Where one turn sends some rows of the set: a few examples, then the rows asked
Y: [ 2.13  1.55  0.69  1.15  1.92 -1.18  1.31  0.24  1.17 -0.73 -1.46  0.82
  1.17 -1.43  1.37 -0.48  1.21]
D: [ 1.13  1.03 -0.06 -1.41 -1.04 -0.48  0.35 -0.37  1.43 -1.94 -1.21 -1.25
 -2.47 -0.85 -2.11  1.22 -1.18]
R: [ 1.36 -1.95 -0.61  0.82 -0.87 -1.17 -0.30  0.59  0.49 -2.48  0.06  1.50
 -0.17 -0.80 -0.85  0.69  0.70]
E: [ 0.41  0.27  1.02  0.02  0.18 -1.68  2.16 -1.46  0.80 -0.68 -0.78  0.00
 -2.88  1.74  0.33 -2.83  0.83]
V: [ 1.40  0.81 -0.25 -1.41 -1.15 -0.24  0.21  0.01  1.06 -1.89 -1.62 -1.14
 -2.60 -1.28 -1.66  0.80 -1.54]
K: [ 2.20 -1.72  0.42  1.59  0.11 -0.08  0.73  0.18  3.25 -1.51 -1.07 -1.11
  0.47  1.49 -1.04 -1.44  1.08]
F: [ 0.76 -0.04  1.38 -0.22 -0.05 -1.79  2.13 -1.47  1.18 -1.21 -0.82  0.22
 -3.18  2.02  0.33 -2.03  0.79]
X: [ 4.09 -0.55 -1.22  0.16  0.22 -0.98  1.21 -1.21  0.39 -0.65 -1.95 -1.26
 -1.74 -0.49  0.23  0.88 -1.00]
P: [ 1.72  1.00  1.66 -0.43  1.36 -1.73 -0.53  2.43  1.12  0.04 -2.15  0.24
  0.43 -1.26 -1.31 -0.53  0.97]
T: [-0.35 -0.43  1.41  0.87 -0.78 -3.32  0.85 -0.80  0.32  0.63 -1.29 -0.66
 -0.28  0.70 -0.94 -1.54  0.39]
M: [ 4.15 -0.06 -0.94  0.64  0.08 -0.63  1.22 -0.88  0.79 -0.62 -1.88 -1.48
 -1.68 -0.98 -0.04  0.90 -1.40]
U: [ 2.72 -0.50 -0.72 -0.18  0.97  1.43 -0.93  1.46  1.23  0.85 -1.50 -0.92
 -1.16 -0.05 -1.00 -0.68  1.33]
C: [ 0.20 -0.64  0.62  2.12 -0.74  0.29  1.05  2.42 -0.84 -1.32 -1.10 -0.01
 -0.23  1.48 -0.27 -1.44  0.22]
S: [ 1.27  2.07  1.64  0.26  0.17  0.28  0.33 -0.34  1.65  0.02 -3.46  1.85
 -0.29  1.27  0.26 -1.94  0.63]
Q: [ 0.69  0.31  1.54 -1.70  1.28  0.07  0.12  2.93  0.04 -2.06 -0.55 -0.99
 -0.90  0.19 -0.67 -1.83  0.28]
J: [-0.19 -0.19  0.79  0.86 -0.73 -3.51  1.21 -0.92  0.24  0.40 -1.85 -1.03
  0.02  1.22 -1.31 -1.15  0.35]
B: [ 0.93  1.05 -0.08 -0.41  0.62 -1.63  0.01 -0.45 -0.84 -2.63 -1.77  2.94
 -0.65  0.90 -1.59 -1.44 -0.52]
W: [ 0.63  1.62  0.01  0.31  0.34  1.44 -0.47 -0.89 -0.79 -1.36 -0.03  1.17
 -0.13 -0.79  0.17  0.72 -0.63]
H: [ 2.86  1.33 -0.36 -0.81  2.32  0.52 -0.10 -1.45  1.75 -1.37 -1.77 -0.32
 -0.36  1.59 -2.06 -1.69 -0.40]
A: [ 1.39  0.91  0.47 -0.14  1.80  0.79  1.88  0.69  0.11 -3.01 -0.17 -0.43
 -0.10 -0.29  1.93 -1.42  0.25]

B moves to H
W moves to S
Now find these:
A moves to Y
E moves to M
X moves to J

Where one turn sends some rows of the set: a few examples, then the rows asked
Fede: [-1.81  0.97  0.48  0.46  1.48 -0.81  1.23  0.78 -0.81 -2.06 -0.78 -0.52
  1.80]
tize: [-0.14 -0.61  0.17 -1.40 -0.47  0.58 -1.80 -1.93  0.41 -0.44  0.68  1.57
  1.65]
fasa: [ 0.00 -1.70 -0.33  1.37 -0.60 -1.78  0.19  0.45  1.17 -1.14 -1.67  1.12
  0.00]
kofe: [-0.37 -1.47  0.60  1.84 -1.17  0.01  0.74  0.51  0.62  0.41 -0.35  0.87
 -1.88]
Kito: [-1.23  1.50 -0.67  0.87  1.48 -0.28  2.02  0.88  0.03 -0.17 -0.41 -1.98
  1.03]
Lopu: [-0.83  0.04  0.37  0.15  1.26  0.65  0.97  0.86 -0.19  1.81  0.64 -2.55
  1.59]
bezuz: [-0.49  2.58  0.21  0.24 -1.76 -0.76  0.05 -0.08 -1.33  0.67  0.25 -0.78
  1.36]
vike: [ 1.12 -0.07  0.23 -0.50 -0.70  2.40  0.20 -2.29  0.24  0.90 -0.42 -1.25
  0.13]
kosa: [-1.94  2.70 -0.86  0.42 -1.25 -0.14 -0.12  0.32 -0.06 -0.15  0.05  1.02
 -0.63]
filam: [-1.21  0.28 -2.15  0.70  0.84 -1.23  1.01  1.64  0.22  0.60  0.74 -0.81
  1.04]
Popos: [ 0.11 -0.24  1.31 -1.03  0.26  2.24 -0.70 -2.53 -0.46 -1.10 -0.91  0.30
 -0.06]
Zetop: [-0.41 -1.01  0.22 -1.65 -1.12  1.32 -1.92 -0.98 -0.07 -0.63 -0.45  1.52
 -0.34]
fepar: [ 0.82 -0.26  1.12  0.93  1.93 -0.49  0.50  0.35 -1.53  0.74 -0.93 -1.63
 -1.05]
kinid: [-0.13  1.67  0.66 -0.82 -0.66  2.60 -0.06 -0.97  0.72  1.27 -0.37 -0.82
 -0.29]
dupot: [-2.01 -0.95 -0.63  0.85 -0.56  0.37  0.40  1.96  0.64  1.12  0.98  0.42
  1.27]
damu: [-0.06  0.96  2.05 -1.41 -0.74  1.63 -0.77 -1.63 -0.21 -0.71 -0.77 -0.09
  1.62]
voros: [-0.18  0.10 -1.35 -0.87 -0.44  1.58 -1.04 -1.21  1.32  1.44  1.10  0.86
 -0.25]
bek: [-1.54  0.03  0.99 -0.78  2.59  0.03  0.56 -0.53  0.56 -1.09 -0.97 -1.74
  1.82]
Movik: [ 0.15 -0.62  1.00 -0.32  1.52 -1.84 -0.37  0.04 -0.05 -1.55 -2.58 -0.71
 -0.42]
Lavo: [ 0.60 -0.82 -0.80 -1.05 -2.10  1.45 -1.04 -0.76  0.59  1.32  0.06  0.05
 -0.14]
Rin: [ 0.92 -1.47  1.65 -0.60  1.08 -1.66 -0.26 -1.35 -0.27 -0.47 -1.12 -1.62
 -0.27]
Naf: [-2.72 -0.94  0.08 -0.10  0.85 -0.19 -0.08  0.59  1.40 -1.83 -0.55  1.15
  1.50]
Dob: [ 0.63 -1.36 -0.29  2.70 -0.14 -0.39  0.96  0.76 -0.41  1.07 -0.07  0.25
 -0.57]
zoza: [-0.28 -1.97  0.19  0.44  0.33 -1.36  0.03 -1.22  1.67 -1.37 -1.30  0.66
 -1.23]
Dar: [-0.04  1.86 -0.40 -0.14  0.42 -1.53 -0.20 -2.33 -0.96 -0.34  0.64 -0.82
  1.93]
tanip: [ 0.79 -1.01  2.04  0.82 -0.43 -0.28  0.45  0.35 -1.34  1.29 -0.31 -1.47
 -0.94]
gonus: [-1.85 -0.25 -0.93  0.35  0.82 -1.70  0.08  1.44 -0.57 -1.30  0.44  0.67
  1.80]
zib: [-1.41  2.03 -1.43 -0.04  1.08 -0.90 -0.32 -2.00  0.28 -1.19  0.29  1.00
 -0.11]

gonus moves to filam
tize moves to voros
zoza moves to kofe
Now find these:
vike moves to Popos
fepar moves to Movik
bezuz moves to Dar
Lopu moves to bek

Where one turn sends some rows of the set: a few examples, then the rows asked
gat: [ 1.50  1.27  0.03  2.24 -0.46 -0.76 -0.57 -0.46  0.03  1.49 -1.54 -0.53
  2.60 -0.80 -2.64  3.01 -0.46  1.43 -1.60  0.03 -2.00  1.90 -2.85  0.37]
Taz: [ 2.69  1.04  1.47  0.03  0.28 -1.03 -0.82 -1.11 -0.97  1.18 -1.94 -2.80
  2.08 -0.76 -4.05 -1.86 -0.48  2.50  0.56  0.02 -0.07  2.07  0.45  2.55]
Furut: [ 1.84 -0.36  1.56  0.08 -1.16 -0.90 -1.38 -2.87 -0.30  0.24 -1.81 -1.60
  0.97 -1.39 -1.74 -1.40 -0.26  0.76  0.81 -0.61  0.65  1.75 -2.42  2.33]
Gotup: [ 2.92  1.04  1.76  0.46  0.83 -0.04  0.79  0.92  0.76  1.21 -0.61 -1.59
  2.57 -1.35 -1.56  1.26 -1.07  0.91  0.26 -0.50 -0.60  1.14 -0.86 -0.29]
dabof: [-0.35  0.60  2.22  3.45  0.66 -0.95 -1.66  0.71  0.15  0.40 -0.77  0.98
  4.57 -1.42 -2.21 -2.89 -0.47  1.28 -1.89  2.91  1.54  0.96 -1.43  2.49]
batum: [ 1.84  0.31  0.25  0.08 -1.88 -2.17 -2.39 -2.13 -0.19  0.88 -0.99 -1.37
  1.31 -0.04 -3.41 -1.12  0.34  0.56 -0.64 -1.11 -0.01  0.59 -1.20  2.34]
nubi: [ 2.40  0.21 -0.16  0.71 -0.33 -2.49 -1.74 -2.86 -0.87  1.28 -1.35 -2.02
  1.72 -0.11 -2.84 -2.05  0.33  1.03 -0.90 -0.04 -0.01  1.49 -1.59  3.86]
vuval: [ 1.52  0.39  0.99 -0.58  0.38 -0.26 -1.70 -0.37 -1.07  0.78 -1.96 -1.31
  2.76 -1.58 -4.21 -1.06 -0.52  1.53  1.36 -0.39  0.60  1.81  1.07  0.86]
duve: [ 2.37  0.76  1.61  0.72 -0.76 -1.26 -1.57 -0.38 -0.50  0.93 -1.50 -1.92
  1.40 -0.54 -4.30 -0.49 -0.38  1.33  1.04 -1.18 -0.14  1.27  0.87  1.46]
Lup: [ 1.10 -0.71 -0.79  1.35 -0.13 -2.78 -2.03 -1.82 -0.26  0.55 -0.19 -0.23
  1.85 -0.51 -1.49  0.33  0.63  0.70 -1.64  1.07 -1.28  0.34 -3.55  1.88]
moz: [ 1.22  0.29  1.18  1.42  2.49  0.29 -0.56  0.04  0.67  1.94 -1.74  3.10
  2.13 -2.21 -2.98 -2.04 -2.05  0.80 -0.97  2.16  0.11  2.35 -0.98  3.98]
Lanil: [ 1.43  0.82  1.36  1.10  2.43 -0.21 -0.96  0.94  0.92  3.08 -0.58  1.70
  2.54 -3.30 -3.35 -2.55 -2.27  1.59 -1.47  2.34 -0.69  0.84 -2.45  3.26]
gopav: [ 1.34 -0.44  0.13  2.28 -0.88 -1.46 -1.18 -2.79  0.21  0.93 -0.86 -1.52
  2.33 -1.75 -1.14  0.32 -0.18 -0.50 -0.54 -0.44  0.27  1.65 -4.09  1.71]
Fik: [ 2.12  1.39  0.18  2.30  1.27 -0.41  0.29 -0.65  0.19  1.55 -1.45 -1.40
  3.97  0.08 -2.53  2.34 -0.61  1.33 -2.50  1.11 -1.20  1.52 -2.56  0.92]
daver: [ 0.46  1.02  2.01  2.33  1.14 -1.08 -1.65  1.43  0.86  2.10  0.15  0.46
  3.98 -2.81 -2.88 -3.07 -1.33  1.95 -2.06  2.82  0.18 -0.07 -2.84  2.37]
raz: [ 0.97  0.32  1.33  1.69  1.66  0.15 -0.86  0.78  1.50  3.90 -1.55  2.22
  1.88 -2.69 -3.32 -1.56 -3.08  1.47 -1.85  1.88 -0.49  1.36 -1.57  2.99]
sedi: [ 1.98  0.39  0.16  2.53  0.36 -0.82  0.10 -0.52  0.72  1.52 -0.11 -1.48
  3.39 -1.59 -1.04  1.83 -0.67 -0.34 -0.83 -0.39 -0.63  1.31 -2.95  0.02]
ropu: [ 1.15  1.77  2.33  0.88  1.78 -0.79  0.32  0.76  1.89  1.43  0.30  1.12
  1.79 -2.08 -3.66 -2.86 -2.91  1.55 -2.12  1.52 -0.79  1.63 -2.29  2.37]
Rulad: [ 1.97  0.30 -0.94  2.16  0.28 -2.05 -1.04 -2.49 -0.14  1.46 -1.10 -1.29
  2.89  0.35 -1.96  0.53  0.29  0.25 -2.72  0.49 -0.78  1.29 -3.32  2.92]
Mus: [ 0.38  0.93  2.35  3.11  1.53 -0.85 -1.45 -0.57 -0.12  1.56 -3.01  2.38
  2.90 -1.18 -2.24 -2.95 -0.59  0.42 -1.06  0.36  1.59  3.18 -2.07  3.21]
tum: [ 1.44  1.42  2.15  0.97  1.67 -0.43 -0.39  0.21  0.19  1.21 -2.12  2.40
  1.74 -1.76 -2.97 -3.21 -2.78  1.19 -1.58  0.55  0.12  3.46 -2.14  3.35]
Kefo: [-0.72  1.13  2.61  4.36  1.64 -1.64 -1.20 -0.34  1.21  2.09 -1.10  0.99
  3.76 -1.10 -2.37 -2.36  0.65  0.60 -1.35  1.27  1.62  1.06 -2.10  2.16]
begu: [ 1.60  0.11  0.27  1.96  1.30 -0.82 -0.82 -0.06 -0.21  0.57 -1.07 -0.26
  2.83 -0.81 -2.50  2.84 -1.46  0.86 -1.81  1.20 -1.80  0.49 -3.55  0.58]
lifep: [-0.47 -0.21  2.18  3.14 -0.17 -0.73 -1.48  0.29  0.65  1.10 -1.87  1.81
  2.86 -0.66 -2.15 -2.87 -1.21  1.14 -1.83  2.30  1.56  2.06  0.06  2.68]
supi: [ 1.78  0.87  1.24  0.77  1.60  0.60 -0.57  0.78 -0.61  0.64 -2.12 -1.08
  3.21 -1.45 -4.30  2.09 -2.25  1.32 -0.01  0.25 -0.52  1.54 -0.86 -0.10]
tabup: [ 0.47 -0.16  1.47  2.27  1.23  0.27 -0.71  0.21  1.01  2.37 -2.21  2.75
  2.06 -1.48 -2.89 -2.00 -2.29  0.96 -1.21  1.93  0.79  2.65  0.48  3.21]
temo: [-0.47  0.12  2.09  3.35 -0.49 -1.57 -2.15  1.19  0.67  1.70 -0.81  0.63
  3.31 -1.55 -2.03 -3.18 -1.25  1.80 -2.64  2.65  0.98  0.41 -1.86  2.21]
narov: [ 1.10 -0.61 -0.33 -0.14 -0.62 -2.49 -2.63 -2.05 -0.90  0.73 -0.79 -0.88
  1.81 -1.08 -2.40 -2.24  1.13  0.92  0.36  0.13  0.38  1.31 -0.63  2.12]
zof: [ 0.12 -0.05  1.84  2.89  1.43  0.01 -1.11 -0.22  0.18  0.45 -2.02  2.49
  3.35 -1.13 -2.38 -2.38 -0.89  0.47 -1.24  2.52  1.54  2.44 -0.37  3.46]
pevel: [ 2.10  1.29  1.33  1.92  0.17 -0.43 -0.51  0.59 -0.39  1.42 -1.86 -1.62
  2.11 -0.95 -3.86  1.99 -0.89  1.80  0.34 -0.51 -1.25  1.98 -0.16  0.20]
luz: [ 1.28  0.60 -0.79  1.00 -1.72 -1.82 -1.67 -2.13  0.22  1.08 -1.00 -0.48
  2.01 -0.26 -2.36  0.99  0.29  0.58 -2.18 -0.35 -1.14  0.97 -3.50  1.69]
nufa: [ 2.48  1.88  1.71  0.91  1.29  0.23  0.52  0.40 -0.34  1.39 -1.98 -2.48
  3.39 -0.47 -3.85  0.90 -1.00  2.64 -0.56  0.60 -0.83  2.11 -0.17  0.75]
ronek: [ 2.76  0.48  2.68 -1.01 -0.15 -0.14 -0.25 -0.58  0.16  0.55 -1.64 -1.60
  1.13 -1.21 -1.88 -0.73 -0.70  1.61  1.26 -0.64  0.24  1.34 -0.55  1.15]
mirif: [-0.15  1.56  2.58  2.86  1.76 -1.43 -0.28  0.60  2.58  1.96  0.95  0.25
  3.02 -1.78 -3.30 -2.29 -0.69  1.30 -2.07  2.04  0.08  0.30 -2.24  1.61]
Gize: [ 0.38  0.47  1.76  2.35  0.69 -1.05 -1.74  1.40  1.09  3.41 -0.65  0.74
  2.70 -2.70 -2.80 -2.42 -2.33  1.89 -2.58  2.39 -0.35 -0.07 -3.04  2.44]

duve moves to batum
Lup moves to begu
Now find these:
Taz moves to nubi
gopav moves to sedi
raz moves to tabup
ropu moves to tum
daver moves to Lanil

